Some points, one per row:
[-1.   0.   0.1  0.8  0.3  0.4 -0.9  1.2 -1.7 -0.7 -0.4  0.5  0.   1.1
  0.6 -1.2]
[ 0.2 -0.4  0.3  0.1  0.3  0.   0.4 -0.5 -0.4  0.   0.5 -1.   0.9  0.9
  0.7 -1.4]
[-0.2  0.  -0.2 -0.5 -0.3  1.2 -1.6  1.3  0.  -0.8 -0.7 -0.7  0.1  1.1
  1.5 -1.2]
[ 0.3 -0.9 -0.8  0.7  0.4  0.3  0.   0.1 -1.6 -1.  -1.3 -0.7 -0.1  0.8
  0.7 -0.2]
[ 1.7 -0.7 -1.6  2.1  0.3 -1.4 -0.5  0.6  0.2 -0.1  0.4 -1.2  0.4  0.1
  1.  -0.3]
[-0.8  0.2  0.4 -1.3 -1.4  0.9 -0.3 -1.7 -0.8 -0.5 -0.5 -0.6 -0.8  0.5
  0.4  0.3]
[ 1.6 -1.2 -0.4  0.1  0.2 -0.3  0.7 -0.6 -1.1 -0.7 -0.2 -0.2  1.   0.1
  0.7 -0.7]
[-0.1 -0.2  0.3  0.1  0.6 -1.2  0.1  0.1 -0.5 -0.8 -1.  -0.2  0.6  0.6
  1.6 -0.7]
[-2.4  3.3  3.3 -2.3 -1.   1.9 -1.3  0.5 -1.3 -0.2 -0.3  0.2  0.7  0.7
 -0.7 -0.1]
[ 0.   0.2  0.4  0.4  0.9 -0.6  0.9  0.1  0.4  0.2  1.4 -0.5 -0.9 -0.9
 -1.2  0.5]
[-1.4 -0.3  1.  -1.  -1.6 -0.3  0.2  0.6  0.5  0.3 -0.4  0.5 -0.5  0.8
  0.2  0.2]
[ 0.7 -0.7 -0.6  0.5  0.9 -0.3 -0.7  1.  -0.7 -1.1 -1.2 -0.7  1.5  2.3
  0.  -2.5]
[ 2.1 -1.3 -1.6  1.4  0.9 -0.6  1.2 -0.3  0.2  0.2  0.4  0.   0.4 -0.2
 -0.5  1.1]
[ 1.  -1.5 -1.5  1.9  1.6 -0.4  0.   0.  -0.1  0.1  0.4  0.4  0.3 -1.1
  1.6  0.6]
[ 0.  -1.  -1.7  2.2  1.1 -0.6  0.1  0.   1.2  0.1 -0.1  0.6 -0.5 -0.9
 -0.9  0. ]
[-0.6  0.7  1.4 -1.7 -0.3  0.4  0.2 -0.6 -0.6  0.3  0.4 -1.   0.7 -0.1
  0.2 -1. ]
[ 1.9 -1.5 -0.6  1.1  0.  -0.1 -0.7  0.9 -1.2 -0.5 -0.7 -0.6  0.6 -0.6
  0.8  1.8]
[ 1.  -1.8 -1.5  1.7  2.4  0.6 -1.1  0.5  0.4  0.8 -0.6  0.5 -0.6  0.4
  0.  -0.5]
[-1.2  2.   0.6 -0.7 -0.8  1.1 -2.3  1.8 -0.8 -0.5 -1.1 -1.   0.8  1.
  0.9 -0.3]
[-0.3 -0.3 -0.9  0.9  0.2  0.6 -0.2  0.  -0.6 -1.2 -1.5 -0.8  1.6  2.5
  0.4 -3.9]
[ 0.7 -0.4  0.   1.3  0.9 -0.6  0.1  1.  -0.8 -1.2 -1.3 -1.2  0.4 -0.3
  1.5  0.3]
[-0.9  0.4 -0.2 -0.4 -0.3  0.8 -1.7  0.6 -0.2 -0.4 -0.8  0.4  0.6  0.4
  1.5 -0.3]
[-0.5 -0.1  0.4 -0.5  0.2 -0.3  0.7 -1.3  0.5  0.1  0.5  0.3  1.3  0.4
 -0.3 -0.5]
[ 1.1 -1.4 -0.8  0.4 -1.  -1.   1.4 -1.8  2.1  1.   1.1  1.4 -1.2 -1.
 -0.4  0.1]
[ 0.9 -0.9 -1.7  0.8  1.  -1.3  0.5 -1.3  1.6  0.4  1.5  1.3 -3.   0.
  0.4  0.4]
[ 0.6 -0.6 -1.8  2.1  1.9 -0.1  0.3  1.6 -0.7  0.1  0.2 -0.2  0.7 -0.5
  0.5  0.1]
[ 0.2 -0.4 -0.7 -0.6 -0.6  0.1 -0.6  0.3  0.  -0.1 -0.7 -0.4  1.4  0.9
 -0.6 -1.8]
[-0.4 -0.1 -0.1  0.8  0.8 -0.9  1.4 -0.9  0.5 -0.6 -0.7 -0.9  1.3  0.8
  0.6 -1.7]
[ 1.5 -0.4  0.1  0.1 -0.8  0.7 -0.5  0.6  1.4  1.4  2.6  1.4 -1.2 -2.
 -1.6  1. ]
[ 0.2 -0.3  0.6 -0.3 -0.2 -0.8  0.9 -0.8  1.4  1.4  1.7  1.6 -2.1 -2.
 -0.4  1.9]
[-1.6  1.   2.2 -2.1 -2.1  1.8 -1.2  1.5 -0.8 -0.3  0.5  0.8 -0.7 -0.4
  0.2 -0.1]
[-0.3  0.9  0.3 -1.6 -1.9  1.9 -1.4  1.1  0.2 -0.3  0.5 -0.3  0.1 -1.6
  0.4  2. ]
[ 0.2 -1.3  0.4 -0.2 -0.4 -0.1  0.2  1.   0.2  0.5  1.1  0.5 -0.4  0.
 -1.3  0.8]
[ 0.   0.6  1.   0.3  1.1  0.2  0.5  0.6 -0.4 -0.3 -0.2  0.7 -0.8  0.5
 -1.9  0.7]
[ 1.  -0.5 -0.6  0.6  0.1  0.6 -1.8  2.  -1.4 -0.9 -0.3 -0.1  0.2  0.1
  1.2 -0.1]
[-1.5  1.4  0.6 -0.8 -0.3  0.   0.4 -2.  -1.7  0.3 -1.1 -0.4  0.9 -0.3
  0.9 -0.2]
[-0.3  0.4  1.8 -0.9 -0.7  0.7 -0.1  0.1  0.  -0.2 -0.5 -0.4  0.9  0.3
 -0.1 -0.5]
[-0.6  0.3 -0.5  0.2  0.8 -1.4  0.9 -0.9  1.3  1.1  1.7  1.8 -1.9 -1.3
  0.1  1.9]
[-0.9 -0.8 -1.1  0.4  0.7 -0.3  0.5 -0.3  0.6  0.5  0.1  0.8 -1.3  0.9
 -1.   0.4]
[-0.9  0.9  0.3  1.8  1.2 -0.4 -0.8  0.1 -0.1 -0.1  0.8  0.2  0.  -1.2
 -0.6  1.7]
[-0.4  1.3  1.8 -1.6 -1.2  1.8 -0.9  1.9  0.5 -0.1  0.5  0.4  0.2 -0.6
 -0.2 -0.2]
[-0.2  0.6 -0.2 -0.1 -0.2  0.1  0.4  0.1 -0.1  0.   0.4  0.3  0.4  0.9
  1.3  0.7]
[-0.3 -0.3 -0.2  0.2  0.2  1.4 -1.6  1.  -1.4 -1.1 -0.4 -0.2 -0.8  1.5
  0.2 -1.5]
[ 0.   0.3 -0.4  0.6  0.3 -0.1 -0.6  1.1 -1.3 -0.7  0.1  0.3 -0.1  0.
  1.3  0.1]
[-1.4  1.5  1.3 -1.3 -0.8 -0.4  1.1 -1.7  1.3  0.   0.6  0.3 -1.  -1.3
 -0.7  0.6]
[-0.5  2.1  1.4 -1.5 -0.7  0.8 -1.6  1.2 -1.  -0.4 -1.1 -0.3  0.6  1.3
 -0.5 -1. ]
[-0.6  0.7  1.3 -1.2  0.4 -0.3  0.4  0.2  0.5  0.5  2.1  1.2 -0.8 -1.5
 -0.4  0.9]
[ 0.3 -0.3 -0.5  0.2  0.2 -0.3  1.6 -0.6  1.4  0.2  1.1  0.3  0.3 -0.3
  0.8  0.6]
[ 1.3 -0.9 -0.2  0.1 -0.2 -0.5  0.2 -1.2  0.8  0.7  0.8  0.2 -0.2 -1.3
 -1.6  2.9]
[-1.7  1.2  0.1  0.2 -0.3  2.  -2.   0.8 -1.5 -1.1 -0.3 -0.1 -0.1  0.2
 -0.6 -0.8]
[-1.2  0.2  1.  -1.1 -1.1  0.1  0.6  0.2 -0.4 -0.3 -1.8 -1.6  1.9  0.
  1.4  0.8]
[ 1.9 -1.7 -1.9  2.   1.2 -1.  -0.6 -0.2  0.1 -0.1  0.5  0.3 -0.4 -0.1
 -0.2 -0.5]
[ 0.7 -0.7 -0.2  0.6  0.8 -0.2  0.3 -1.5 -0.1  0.  -0.5 -1.5  1.2 -0.9
  2.  -0.4]
[-1.1 -0.5  0.4 -0.7  0.2 -0.1  0.4 -0.5  0.4  0.6  0.3  0.   0.  -1.3
  0.5  1.9]
[ 0.6  0.2  1.  -1.  -1.9  1.7 -1.5  0.3 -1.4 -1.3 -0.7 -2.4  1.   0.5
  2.   0.1]
[ 0.7 -0.7  0.9  0.2 -0.3 -0.4  1.3 -2.1  0.1 -0.2  1.1 -0.4  0.  -0.1
  1.  -0.5]
[-2.3  1.   0.7 -0.3  0.   0.3 -1.6  1.  -0.4 -0.2 -1.2  0.4  0.4  1.1
  1.4 -1.7]
[ 0.3  0.2  1.9 -1.8 -2.4  1.1 -1.4  0.3 -1.8 -0.2  0.1  0.2  0.   0.3
  1.1 -0.5]
[ 1.4 -1.  -1.   0.3  1.7 -0.5  0.7  0.   1.2  1.1  1.7  1.  -0.6 -1.
 -2.1  1. ]
[ 0.7 -0.8 -2.   0.6  0.5 -1.1  0.8 -0.7  1.7  0.7 -1.   1.  -0.8 -0.3
 -0.7 -0.5]
[-3.5  2.3  1.6 -0.5 -0.2  1.2 -0.6  0.7 -0.7 -0.4  0.6 -0.1  0.1 -1.6
  0.3  1.1]
12 more points follow, each with its number after it:
[ 0.3  0.  -0.9  1.   0.6 -0.2  1.2 -1.5  1.1  0.2  1.1 -0.2  0.3  0.3
 -0.4 -1.2] 0
[-1.2  2.3  1.  -1.2 -1.9  1.4 -1.8 -0.2 -1.2 -1.7 -1.1 -0.9  0.7  0.7
  2.1 -1.6] 1
[ 0.8 -1.2 -1.6  2.2  1.2 -1.2 -0.3  0.2  0.   0.  -0.1  0.5 -0.3  0.5
 -0.1 -0.6] 2
[-0.2  0.6 -0.2  0.   0.2  0.9 -0.2  1.1 -1.  -0.6 -1.  -0.6  0.8  2.1
  2.  -3.1] 3
[-0.7  0.7 -1.1  0.6  0.7 -0.6 -0.6  0.1  1.3  1.4  1.   1.8 -2.1 -0.7
 -1.4  1.2] 4
[-0.6  0.7  1.  -0.9 -1.8  0.1 -0.2  0.6 -0.3  0.4 -0.6 -0.3 -0.3  0.6
  0.2 -0.5] 5
[-0.3 -0.5 -0.5  0.1  0.4  0.5  0.   0.9 -0.7 -0.7 -0.3  0.2  0.3  0.7
 -0.9  0.3] 6
[ 1.1 -1.2 -1.8  0.5  1.1 -0.7  0.6 -1.9  1.   0.4  0.3 -0.1 -0.5  0.9
  0.1  0. ] 7
[ 0.4  0.3 -1.7  1.4  1.1 -0.6  0.6 -0.4  0.5  1.8  1.1  1.  -1.9 -1.1
 -2.8  2. ] 8
[ 0.6 -1.  -1.   0.9  1.1 -1.8  2.5 -2.4  2.2  2.4  1.5  2.7 -3.4 -1.5
 -1.4  2.8] 9
[ 1.3 -0.6 -0.1 -0.1 -0.4 -0.4  0.6 -1.7  0.4 -0.3  0.2 -1.5  1.4 -0.4
  0.9  0.2] 10
[ 0.4  1.2  0.7  0.2  1.3 -0.4  0.2 -0.5  0.3  0.  -0.3 -0.2  0.2 -0.7
  0.8 -0.5] 11
Which two of these numbered points are nearest to each point below, ignoring the 2 directions in which the first points spread most? Their numbers follow each, nearest first.
[-0.6 -0.4  0.1 -0.9  0.4  0.3 -0.9  1.3 -1.5 -1.  -0.2 -0.7  0.6  0.
 -1.2 -0.5] > 6 2
[-0.4  0.7  0.5 -0.4 -0.4  0.1  1.3 -0.6  0.9  1.7  0.1  1.2 -0.6  0.9
  0.6 -1.4] > 3 9
[ 0.5  0.4  0.6 -0.9 -1.2  0.5 -0.6  1.1 -0.6 -0.6 -0.6 -0.5  0.7 -0.8
 -1.6  2.4] > 6 8
[ 0.3  1.1  1.5 -1.9 -1.4  0.1 -0.3  0.7  0.   0.8 -0.6 -0.6  0.2  0.
  0.3  0.3] > 5 7
[-1.5  0.7 -0.2 -0.1  1.2 -0.3  0.9 -0.6 -0.3  0.5 -0.7  0.6  0.2  0.5
 -0.6  0.1] > 9 2
[-1.6  1.2  0.5 -0.7 -1.2  1.  -0.6 -0.3  0.3 -0.6  0.1 -1.2  1.8  1.1
  0.7 -1.6] > 0 7
[ 2.2 -0.5  0.   0.2 -1.2  0.9 -0.1  0.3 -1.8 -0.3 -0.7 -0.8  0.1  1.1
  0.1 -1.5] > 5 6
[-2.6  2.8  1.3 -1.6 -1.4  0.8 -1.3  1.1  0.1  1.   0.5  1.  -1.2  0.7
 -1.4  0. ] > 4 2
[ 0.9 -1.2 -0.4 -0.5  0.6  0.1 -0.9  1.4 -1.5 -1.9 -0.8 -1.5  0.5 -0.2
  0.9  1. ] > 6 2
[-2.   0.9  0.5 -1.4 -1.   1.  -1.  -0.7 -1.  -0.5 -1.  -1.1  0.8  1.2
  0.6 -0.3] > 7 9
[-2.5  1.4  0.1  1.3  0.  -0.4  0.8  0.  -0.3 -0.8 -1.5  0.6 -0.6  1.
  0.2 -0.7] > 9 2
[ 0.8 -0.5  0.4 -0.6 -1.2 -0.7  1.2 -0.9  1.4  0.6  0.4  0.8 -0.2 -0.2
 -0.3  0.1] > 5 7
[-1.5  1.5  0.2 -0.6  0.1  0.3  0.3  0.  -0.8  0.   1.   0.5 -1.3 -0.5
  0.5 -1.5] > 3 2
[-1.4  0.6 -0.9  1.  -0.4 -0.4  0.4 -1.2  0.1 -0.5  0.2 -0.6 -0.3 -1.
  1.6  1.2] > 1 11
[-0.5  0.  -0.4  0.2  0.6  0.3  0.2 -0.2  0.9 -0.3 -0.2 -0.5  0.6  1.2
 -0.2 -2.8] > 0 3
[-0.2 -0.1 -0.9  0.   1.1  1.1 -1.6  1.6  0.7  0.9 -0.2  1.  -0.6  1.1
  0.  -0.1] > 4 2
[-1.2  0.6  1.2  0.1 -0.1 -0.1  0.1 -0.7 -0.9 -0.3 -0.7 -0.6 -0.2  1.4
  0.8 -1.2] > 9 7
[ 0.4  0.6  0.4  0.2  1.3 -0.1 -0.9 -0.5 -0.4 -0.2  0.  -1.1  1.  -1.6
  0.7  1.1] > 11 10
[-1.2  0.5 -0.4  0.1  0.9 -1.   2.2 -3.4  2.1  1.6  0.9  0.8 -0.4 -0.1
 -1.2 -0.1] > 0 7
[ 0.4  0.9 -1.   0.7  1.  -0.5  1.  -0.5 -0.3 -0.5 -0.6 -0.2  1.6 -1.1
  0.3 -0.6] > 11 0
[ 1.3 -0.9 -1.2  0.6  0.4  0.5 -0.2 -0.9 -1.  -0.4 -0.9 -0.7  0.8  1.3
  0.1 -1.2] > 7 5
[-0.4 -0.5 -0.7  0.  -1.2  0.1  0.1 -0.3 -0.7 -0.6 -0.4 -1.7  1.9  0.
  1.3  0. ] > 10 1
[ 0.3 -0.8  0.4 -0.5 -0.5  1.2 -0.8  1.2  0.  -2.  -1.7 -0.9  1.5  1.5
  0.1 -0.7] > 6 5
[ 0.1  0.3 -0.1 -0.4 -0.1 -0.6 -1.  -0.1 -0.1  0.7  1.3  1.3 -0.5 -0.9
  0.2  1.5] > 2 1
[ 0.2  1.   0.5 -1.6 -0.9  1.3  0.1  0.6  0.4  0.6  0.8  1.6 -1.2  0.9
 -0.3  0.2] > 3 5
[-0.1 -0.4 -2.4  1.2 -0.4 -0.1 -0.4 -0.2 -1.8  0.3 -0.4 -1.  -0.5  0.
 -1.3  0.8] > 8 6
[-1.   1.2  1.1 -3.  -1.9  0.4 -0.2 -0.6  0.  -0.1  0.  -1.2  1.5 -1.
  0.2  0.2] > 10 7
[ 0.5 -0.7 -1.8  2.1  2.4 -1.6  1.1 -0.4  1.   2.5  1.4  2.4 -1.7  0.4
 -1.7 -0.5] > 4 2
[-1.   0.3  0.7  0.7  0.   0.  -0.5 -0.4 -0.3  0.2  1.   0.9  0.1  1.1
 -0.4 -0.4] > 2 0
[-1.7  0.5 -0.4  2.2  1.5 -1.2  2.5 -1.2  0.5  0.7  0.1  1.2 -0.8 -0.9
 -0.2  0.2] > 9 11
[ 0.4  0.2  0.5  0.3  0.5 -1.2  0.9 -0.5  2.3  1.8  1.1  2.  -1.6 -2.9
  0.2  1.6] > 11 2
[-1.7  1.  -0.7  0.2  0.4  0.7  0.5 -1.2 -0.4  0.6 -0.2 -0.4 -0.4  0.4
 -1.5 -0.1] > 8 0
[ 0.3  0.1 -1.2 -0.4  0.7 -0.7  1.5 -2.1  1.2  0.1  2.3  0.6 -0.9 -1.9
  0.6  0.3] > 1 0
[-1.1  0.4 -0.5  1.1  1.3 -1.8  1.6 -0.6  1.6  1.1  1.4  0.4 -0.2 -0.7
 -1.3 -0.5] > 0 2
[-0.3  0.9  0.  -0.1  0.9  0.5  0.   0.   0.1  0.5 -0.2  0.5 -0.4  0.1
 -1.7  0. ] > 8 6
[-0.9  0.5  0.4  1.1  0.9 -0.2  0.9 -1.6  0.9  0.1  0.2 -0.6  0.2  1.4
 -0.9 -0.3] > 0 7
[-0.6  1.4  1.  -1.7 -2.1  1.  -0.2  1.4 -0.7 -1.4 -0.6 -1.1  0.6  1.1
  0.4 -0.8] > 5 6
[-2.3  1.7  2.1 -1.8 -1.2  0.7  0.   0.7  0.3  0.8  0.3  0.8 -0.2 -0.6
  0.4 -0.1] > 3 2
[-0.9  2.2  0.6  0.  -1.1  1.5 -1.6  1.8 -0.8 -0.3 -0.6  0.3 -0.8  0.1
  0.  -1.2] > 4 2
[ 0.8  0.7  1.  -0.8  0.1 -0.5  1.5 -1.9  0.4 -0.5  0.4 -0.5  0.8 -0.8
  0.   1.9] > 10 11
[-0.3 -0.3 -0.6  0.5  0.9  0.8 -0.7  1.7  0.5 -0.4 -2.1 -0.5 -0.3  1.4
  0.4 -1.1] > 4 2
[ 0.5 -0.7 -1.3  0.9  2.  -2.1  1.  -0.8  0.7  0.4  0.4  0.1  0.3 -0.8
  0.1 -0.1] > 11 2
[ 1.1 -0.5 -0.2 -1.  -0.5 -0.4 -0.2  0.9 -0.9  0.   0.1 -0.1  0.2 -0.1
  0.4 -0.3] > 5 2
[ 0.8  0.8  1.1 -1.7 -1.7  0.4 -0.5 -0.5 -0.4 -0.1  0.5 -0.3  0.9 -1.4
 -0.1  1.5] > 10 1
[-1.2  2.7  0.3 -0.1  1.  -1.   1.  -0.2  2.3  0.5  1.2  0.8 -1.8 -1.5
 -0.7  1.3] > 11 4
[-0.5  0.5 -0.5  1.2  0.6 -0.3  0.8 -1.2  1.8  1.8  1.   2.1 -2.3 -1.4
  0.1  2.6] > 9 2
[ 0.2 -0.3 -1.   1.   0.2 -0.4  0.7 -0.6  0.7  0.7  1.5  1.  -1.3 -0.8
 -1.3  0.5] > 2 6
[ 1.1 -0.1  0.  -0.2 -0.7  0.8  0.1 -0.9  0.3 -0.1  0.6 -1.1  1.7 -0.7
  1.5 -0.3] > 10 1
[ 0.2  0.2 -1.2  0.5  0.6 -0.1  0.   0.3  0.4 -0.5 -0.7  0.1  0.7  0.3
 -1.7  0. ] > 6 2
Now 12 new points, numbered from 0 again:
[-1.9  2.   1.8 -2.1 -1.9  2.2 -2.   1.9 -1.4 -1.3 -1.3 -1.   1.4  1.1
  0.4 -1.1] 0
[ 1.7 -1.2 -0.6  0.5 -0.1  0.2 -0.3 -0.6 -0.4 -0.6  0.4 -1.1 -0.1 -0.1
  0.4  0.6] 1
[-0.1 -1.3 -0.4  0.9 -0.9  0.7 -0.2  0.1  0.   0.1  0.4 -0.8  1.4  0.6
  0.6  0.4] 2
[-0.5  0.3 -0.2 -0.8  0.   0.3 -0.2  0.5 -1.  -0.2  0.1 -0.2  1.1  0.
  0.4 -0.2] 3
[ 0.3 -0.4  0.8  0.3  1.  -1.2  0.8 -0.8  1.4  0.9  0.7  0.5 -1.8  0.
 -2.2 -0.3] 4
[ 0.6  0.2 -0.9  0.6  0.4 -1.6  2.6 -2.5  0.5  1.9  0.3  2.7 -2.5 -0.2
 -2.6  0.9] 5
[-0.5  1.4  1.2 -0.6  0.1  0.5 -0.8  0.5 -0.5 -0.8 -0.9  0.   0.4  1.4
 -1.2  0.4] 6
[-0.1  0.8  0.9 -2.5 -2.2  1.  -0.5  1.6 -0.1 -0.7  0.1  1.   0.4  0.1
  0.7  0.7] 7
[ 3.  -1.5 -0.9  1.3  1.6 -0.9  0.6 -0.9  0.7  0.  -0.4  0.6 -0.7 -0.3
 -0.6  0.4] 8
[ 2.  -0.9  0.  -0.5 -1.  -0.1  0.1  0.9 -0.5  1.2  0.5  1.4 -0.8 -0.3
 -0.9  0.6] 9
[-0.8  2.   2.  -2.1 -0.8  0.   0.2 -0.2 -0.7 -0.1  0.3 -0.5 -0.3 -0.1
 -1.1  0.3] 10
[ 1.4 -0.7  0.1 -0.1  0.6 -0.8 -0.7  0.8 -1.  -2.2 -1.1 -1.8  2.6  0.4
  1.9 -0.5] 11
Which two of these numbered points are nearest to each point below, ignoring the 2 directions in which the first points spread most? Their numbers follow each, nearest first.
[ 4.1 -4.1 -3.1  1.8  1.4 -1.9  1.3 -1.7  0.1  0.3  0.6 -0.7  0.  -0.8
 -0.7  1.5] > 1 8
[-0.1 -0.6 -0.6  1.   1.2 -0.8  1.  -0.6  0.6  1.1  0.7  1.2 -0.5  0.
 -2.3  0.9] > 6 4
[ 0.6 -0.3 -0.6  1.1  1.1 -1.6  1.  -0.6 -0.3 -1.4 -0.9 -1.2  1.4  0.1
  0.9 -1.7] > 10 3
[-0.9  0.7  0.6 -1.1 -1.2  1.1 -0.9  1.1 -0.3 -0.7 -0.3 -0.7  0.9  0.1
  0.  -0.3] > 0 3
[ 1.2 -1.6 -0.6  0.2 -0.2  0.7 -0.4  0.5 -0.5  0.6  1.   1.5 -2.2 -0.9
 -1.1  0.4] > 9 0
[-2.1  1.8  0.7 -0.8 -0.2 -0.7  0.8 -2.  -0.2 -0.2  0.1  0.5 -0.4  0.2
 -0.7 -1.2] > 5 10
[ 3.3 -2.2 -1.4  1.2  1.4 -2.1  0.7 -1.3  1.3  0.9  0.2  0.  -0.5 -0.8
 -0.8  0.8] > 8 10
[ 0.6 -1.4 -1.   0.9  0.2  0.8  0.8 -1.2  0.3  1.1  1.   0.1 -0.3  0.
 -0.1  0.5] > 2 3
[ 0.4 -1.6 -0.4  0.3  0.4  0.3 -0.8  0.7 -0.3  0.3  0.9 -1.5  1.8  0.1
  1.3 -0.5] > 2 3
[-1.8  1.4  1.6 -0.6  0.2  0.5 -0.8 -0.4  0.  -0.1 -0.5  0.8 -0.5  0.6
 -1.4 -1.3] > 4 6
[ 0.3 -0.3  0.1 -0.1  0.   0.5 -0.5  1.4 -0.6 -1.1 -0.2 -1.2  1.2 -0.4
  1.   1.1] > 11 1
[ 0.7 -0.4  0.1 -1.7 -0.6 -1.3  1.5 -1.8  0.7  0.9 -0.5  0.6 -0.3  0.4
 -1.5  0.4] > 10 8
[ 1.3 -1.7 -0.1 -0.7 -1.3  0.2 -0.7 -0.5  0.2  0.5  0.7  0.6 -1.7 -0.9
 -1.6 -0.2] > 9 1
[-0.7  0.  -1.4 -0.4  0.6  0.3  0.4 -1.1 -0.2  0.7  1.5 -0.6  1.  -1.2
  0.7  0.3] > 3 2
[-0.8 -0.8 -0.8  0.2 -0.9  1.1 -0.6  1.3 -0.5 -1.  -1.3 -0.4 -0.8  1.1
  0.3 -0.7] > 0 7
[-0.6  0.7  2.8 -2.6 -1.5  0.8 -0.7  1.6 -1.   0.3 -0.5  0.  -0.2  1.8
  0.6 -1. ] > 9 8
[-1.5  0.9 -0.4 -0.5 -0.4  0.2  0.4 -0.6 -0.6  0.4  1.2  1.6 -1.9  0.
 -1.5  0.7] > 5 3
[ 0.3 -0.1  0.   0.3 -0.1 -0.5 -0.3 -0.1 -0.9 -0.9 -0.6 -0.9  1.6 -0.2
  1.1  0.3] > 11 3
[ 0.5 -0.4 -0.9  0.  -0.3  0.   0.5 -0.2  1.4  0.9  1.7  0.1 -1.6 -0.8
 -1.7  1.2] > 0 3
[ 1.8 -1.1 -0.9  0.3 -0.4 -0.9  0.4  0.4 -0.3  0.4 -0.7  0.6 -0.8 -1.5
 -0.8 -0.1] > 9 0
[ 1.5 -0.5 -0.5  0.1 -1.1  0.5 -0.6  0.6 -0.5  0.4  0.8  0.5 -0.3 -1.6
 -1.1  0.7] > 9 0
[-0.5  0.6 -0.2 -0.4 -1.   1.  -1.7  3.2 -1.3 -1.7 -1.7 -0.9  1.3  1.8
  2.5 -1.2] > 7 0
[ 2.  -0.6 -0.7 -0.7  0.3  0.4  0.4 -0.1  1.   1.9  2.4  1.1 -1.9 -1.1
 -1.4  1.3] > 9 0
[ 0.7 -0.9 -1.3  1.1  1.9 -1.1  0.2 -1.4  1.4  0.5 -0.2  0.5 -1.4 -0.3
 -1.7  1. ] > 6 4
[-1.3  1.6  1.1 -1.1 -1.5  1.  -1.6  1.4 -0.1 -0.4  0.   0.6 -0.9  0.4
 -0.2  0.1] > 0 6
[ 1.5 -0.8  0.1 -0.6 -0.6 -0.2  0.7  0.   0.2 -0.8 -0.7 -0.8  0.6 -0.7
  0.3  1.7] > 11 1
[-1.1  2.   2.4 -1.4 -1.6  2.3 -1.8  1.9 -1.8 -2.8 -2.7 -2.6  1.7  3.6
  1.4 -2.2] > 6 0
[ 0.7 -1.2 -0.3  0.  -0.9  0.3 -0.3  0.8 -0.3 -0.6 -0.2 -1.5  1.9 -0.1
  2.5 -0.2] > 2 11
[-0.9  1.   0.2 -0.9 -1.1  1.1  0.1  0.   1.1  0.8  0.3  0.3 -1.   0.4
 -0.9  0.3] > 0 6
[ 0.2 -0.8  0.   0.2  1.1 -0.4  0.8 -0.8  0.9  1.8  0.7  0.3 -1.3  1.
 -1.6  0.1] > 4 6
[ 0.3 -0.2 -0.2 -0.2  0.6  0.4  0.1 -0.8  0.2  1.4  1.8  0.6  0.1 -1.2
 -0.6  1. ] > 3 0
[ 1.6 -0.6 -0.2  0.1  0.1  1.   0.5 -0.5  0.9  0.8  1.2  0.3  0.9 -0.5
  0.2  1.5] > 2 1
[-0.9  1.   1.2 -0.9 -2.1  1.1  0.2  0.2 -1.4 -1.5 -0.9 -0.5  1.6  0.1
 -0.3  1.2] > 2 3
[-0.6  1.1  1.5 -1.5  0.1  0.  -0.4  0.3  0.3  0.3 -1.5 -0.1 -0.4  0.9
  0.4 -2.1] > 4 10
[ 1.9 -1.2 -0.1  0.1 -0.4  0.3  0.  -0.2  0.8  1.4  0.6  1.1 -1.5 -1.4
 -0.7  0.8] > 9 8
[ 0.7 -1.8  0.7 -0.3 -0.6  0.8 -1.2  1.  -1.8 -0.7 -0.8 -1.1  0.  -0.3
  1.4 -0.4] > 1 9
[ 0.1  0.1  1.6 -1.2 -0.3  0.6  0.5 -0.4  0.8  0.3  0.7  1.  -1.  -1.5
 -0.9  1.7] > 8 0
[-0.3  0.7  0.9 -0.4 -0.5  0.1 -0.8 -0.1 -0.5  0.8  0.8  0.3  0.6 -1.7
  0.8  0.9] > 3 0
[ 1.7 -1.3 -1.   0.5  1.2  1.1 -1.   0.  -1.2 -0.9 -0.4 -1.3  1.1  0.4
  1.8  0.9] > 1 3
[ 1.9 -2.3 -1.1  0.2  0.2  1.2 -0.6 -0.3 -0.2  0.3  0.6 -0.7  0.1 -0.8
 -0.7  1. ] > 1 2
[-1.   0.5  0.5  0.6  0.8 -0.8  0.1 -0.8  1.1  0.1 -0.3 -0.7  1.   0.5
 -0.4  0.6] > 6 10
[ 2.8 -2.5 -1.2  1.1  0.8 -1.5  0.6 -1.5  0.5 -0.5  0.  -1.4  0.2  0.5
  1.  -0.3] > 1 11
[ 0.1  0.4  0.  -0.6  0.1  0.8 -0.5 -0.1  0.5  0.4  1.3  0.7 -0.3  0.9
 -2.1  0.2] > 6 0
[-1.5  1.1  2.4 -1.3 -1.9  1.2 -2.   2.7 -0.2 -0.6 -0.7 -0.1 -0.3  0.2
 -0.1 -1.5] > 0 4
[-0.7  0.  -0.6  1.1  0.8 -1.6  0.7  0.   1.2  1.   1.   0.8 -0.6 -0.7
 -1.3  2.5] > 6 0
[-0.1  0.4 -0.8  0.5  0.3 -1.  -0.1  0.8 -0.4  0.1  1.3 -0.4  0.9 -1.5
  0.7  0.9] > 3 0
[-0.6 -0.6 -0.6 -1.1  0.6 -0.1  0.   0.5 -0.7 -0.7  0.9 -0.4  0.5  0.4
  0.  -0.6] > 3 0
[ 0.6 -1.  -0.9 -1.  -0.7  0.6  0.   0.1 -0.5 -1.2 -0.6 -1.   0.  -1.
  0.4  1.2] > 1 0
[-0.5  0.7  0.1  0.  -0.1  0.3 -0.6 -0.2 -0.4  0.2  0.7  0.3  0.4 -0.5
  1.1  0.1] > 3 0
